Rotation paths and how fast each direction turns (deg/step):
Each turn is a multiple of 5 degrees from 10 to 175, or 0.
Each row of a path follows its step; steps can be skipped.
path 1
step 0: [  8.5 -11.4 -16.8 -17.9  -4.3  27.8  19.1  -5.4   4.1  -9.7 -12.4 -12.1
   3.1 -10.8 -14.4   5.2   1.7   9.5  -8.6  -0.1  19.5   3.4  28.0 -12.0
  -6.1 -12.0  -4.1  16.8   0.3   1.9 -11.3 -10.4   5.1 -16.0  -8.8   0.0
   1.4   5.8 -12.3   5.6  10.7   6.5]
step 1: [  1.3 -16.4  -6.0 -12.0  -5.5  23.9   6.5   6.0  -8.6 -15.8  -6.0  -9.0
   3.9   4.4  15.7  -2.4  15.5   6.3 -13.9  -8.2 -14.1   5.0  -4.3  17.3
  -4.6 -11.5  10.9  11.4   6.7  -8.2  -0.6   8.5  11.4 -21.8  -2.0 -15.4
  11.9 -18.6  23.0  15.6  -5.1  -0.2]
step 2: [-13.6  -4.1 -30.9  -3.3  -5.2  17.4  17.4   6.6 -15.8  -9.8  -9.6  -5.7
  -6.0   2.4  13.9  -4.7 -13.4   0.7 -13.8  11.2  -6.8  -1.8  19.5  -4.5
  -3.0  -5.2   7.7  -4.6   7.8  22.5  -5.3   0.5 -27.3   0.4 -17.5  -7.1
   5.9   4.3   8.5  -2.9  -2.8  13.9]
step 3: [ -5.0 -30.2   7.4  11.6 -11.6   2.6  -7.9 -13.5  -3.1  -7.9 -10.8  -9.4
 -15.9  22.3   2.8  -2.7  -7.8  -8.9  -7.9  -3.8 -11.8 -17.3  -3.4  -0.8
  -2.3   9.7   8.3 -19.4   4.0   9.6   0.2  16.1   7.3  -3.7   0.8 -14.0
   9.6 -11.3  21.9   1.3 -11.5  19.7]
step 4: [ -2.3  -2.9 -13.6   7.9   6.8 -19.5  -4.3 -26.8  -2.6  -4.9   6.9 -12.3
  -5.4   5.2  16.7 -12.4 -12.7 -15.5  10.3  22.6   5.8  -3.2  -2.0 -14.3
 -12.4   8.9  -7.7   7.3  -7.4   1.0  -4.6  -8.4 -24.5   5.8 -17.4 -17.3
   1.5   0.4  12.5  -7.4  -3.6  16.5]
step 5: [  6.8 -21.1  -2.4  -6.0   4.4 -26.9 -13.5  -6.8  15.6   4.8  -2.1  15.1
 -12.5  16.9  -8.1   4.0  -8.2 -25.7   6.4 -21.8   3.2  -0.7  -9.2   1.5
 -11.9   5.9 -14.0   1.1  10.4   1.0 -12.7   3.9   1.8 -10.4  -0.1 -11.8
 -17.9   7.5   5.9  10.0 -11.7  16.2]
step 6: [  3.6  13.0 -10.1 -15.3  -7.1  -9.4  -9.2 -21.8  28.3   3.3  -0.3   9.9
   3.1 -14.6   3.2 -16.2   1.8   0.1  13.4  18.0  25.6  -8.0  -6.4   5.6
  -4.5  -4.0  -9.6   1.6  -2.1   6.1 -25.0  -3.0  -1.3  -0.5  -7.5 -16.6
 -14.2   0.8   9.7  11.4  10.4  -8.3]
step 7: [ 17.0  -0.5 -10.2  -8.6  -3.4  -1.7  -7.0  -9.0   5.9   0.6  -2.1  19.3
  -9.6  10.0  -0.6   2.2 -12.5  24.7  -1.3 -20.6   6.9  22.7 -15.0   3.2
  -3.6 -18.6  -2.3  -8.7  -3.9 -12.6 -11.7  14.9  -1.8 -22.2  -4.1   7.7
 -24.3   8.7   5.9  11.6  -0.7 -10.4]
step 8: [  3.1  16.1  -1.4  -8.4 -19.3  -7.1  -0.1  15.4   6.3  -8.0   5.6   7.7
   6.1  -5.7  -0.2 -17.8 -12.9  12.9  -1.5  -2.4  -2.9   2.4  -4.1  -1.2
  20.8   0.5   8.0  -4.2 -14.3  20.4 -14.7   1.9  -6.3  -8.5 -26.4  -2.0
   0.8 -16.0   6.7  16.0  17.5 -25.6]
step 9: [ -5.1   0.8  -7.9  -0.8 -28.2   0.9   3.6  -7.3  -1.7  13.1  -9.3   3.0
  -1.4   8.6   6.6 -12.1 -12.8   8.6  -0.9 -22.6 -17.7   8.4   5.1 -16.6
   9.0   2.5  16.9 -16.3 -14.7 -18.8  -9.5  19.0 -12.9  -6.3   7.5  15.6
   1.5  -8.0 -10.1 -11.9  -8.0 -15.0]
step 10: [ 10.5  11.1  -5.6  12.3 -11.6 -10.0 -17.6  10.1  11.0   3.8  11.2 -23.8
   8.6   0.5   0.5 -12.5 -11.8  -3.6   6.1  -3.1 -14.3   0.9  15.6 -12.2
  -0.6   8.8  15.2   3.4 -18.2   5.0   6.1  11.4   8.1  13.3 -19.3  15.7
   9.3 -23.2  -8.4  13.8   4.5  10.9]
[ 0.1 -3.2  2.7 -0.9  3.5 -3.6  1.0  1.3  3.8  3.9 -1.2 -1.3 -1.9 -3.4
 -5.0 -1.6  0.2  1.8  4.4  2.6  4.0  7.6 -6.9  1.1 -4.1  3.9  5.1 -1.8
  3.0  1.7 -1.9 -4.5  3.6  0.2 -3.2 -3.6 -5.1  3.3  1.4 -6.5 -2.2 -1.3]  45
[ 4.9  1.3 -3.9 -0.8  2.5 -2.8 -0.9 -3.2  2.7 -1.2 -2.0 -5.3  4.2 -3.0
  1.5  2.3  5.1 -2.2  1.9  1.5 -0.7 -1.6  1.0  4.4 -3.1  2.3 -1.7  3.5
 -0.4  2.5 -3.7 -0.7  3.0 -6.7  4.2  1.2 -1.9  6.6 -6.9  6.9 -4.8 -1.3]  60
[-2.2  0.3 -0.2  0.7 -1.3  1.9 -6.2  4.8 -1.1 -0.7  2.6 -3.4 -4.0  2.6
 -2.2 -2.2 -2.6 -1.1  8.2  1.7  2.1  4.5 -4.7  2.6  1.6 -1.4 -0.4  2.5
  3.8  2.9  1.8  3.7  1.8 -1.4  7.3 -3.7  5.3 -6.4 -1.2  6.0 -1.5 -1.2]  170
[-1.3  4.0 -3.1 -2.3 -4.6 -0.9 -7.5 -2.7 -1.4 -0.6 -3.2 -1.8  3.6  1.5
  4.3  2.8 -3.7 -1.3 -4.9  3.8 -0.8  4.3 -0.8  4.8 -1.3 -2.2  0.3  4.3
 -0.3 -2.0  6.0  0.5 -1.2 -1.5  1.9 -2.8 -6.2 -2.5 -2.5 -9.4 -0.7 -1.2]  140
[-1.3 -5.0 -1.6  1.9  0.3 -2.1 -1.5  5.5  0.1 -4.7  1.5  1.2  3.8 -1.8
 -2.9  0.5 -8.3  1.3  0.3  0.8 -0.6  2.4 -0.3 -0.2 -0.2 -2.6 -1.9  4.8
  4.8  2.8 -0.2  5.6 -0.3  1.4 -3.6  9.7 -3.1  5.4 -2.1  0.2  0.2  6.8]  140
[-3.0 -2.5  0.2  0.2  4.3 -7.1 -2.4 -6.3  3.1  7.3  1.0  0.4  3.2  2.9
 -1.4 -5.3 -2.0  6.3 -3.9 -1.4 -1.4  3.8  3.6  3.8  1.8 -1.1 -6.5 -1.2
  0.7  5.3 -1.2 -0.9 -2.6  0.6  1.5  3.2  1.1 -3.8  2.1  1.8 -1.6 -4.5]  25
[-6.2 -2.7  1.7  1.5 -2.1  4.1 -0.8  1.4 -2.1  4.0  1.0 -4.5  2.3  3.3
  1.1  9.5  3.0  0.4  3.9  1.4  1.2 -0.6  5.3 -1.0 -0.8 -0.6 -0.4  3.9
  5.1  0.0  2.0 -7.1  3.5 -1.1 -1.7  6.1  1.6  1.6  5.1 -0.9  0.0 -5.5]  20
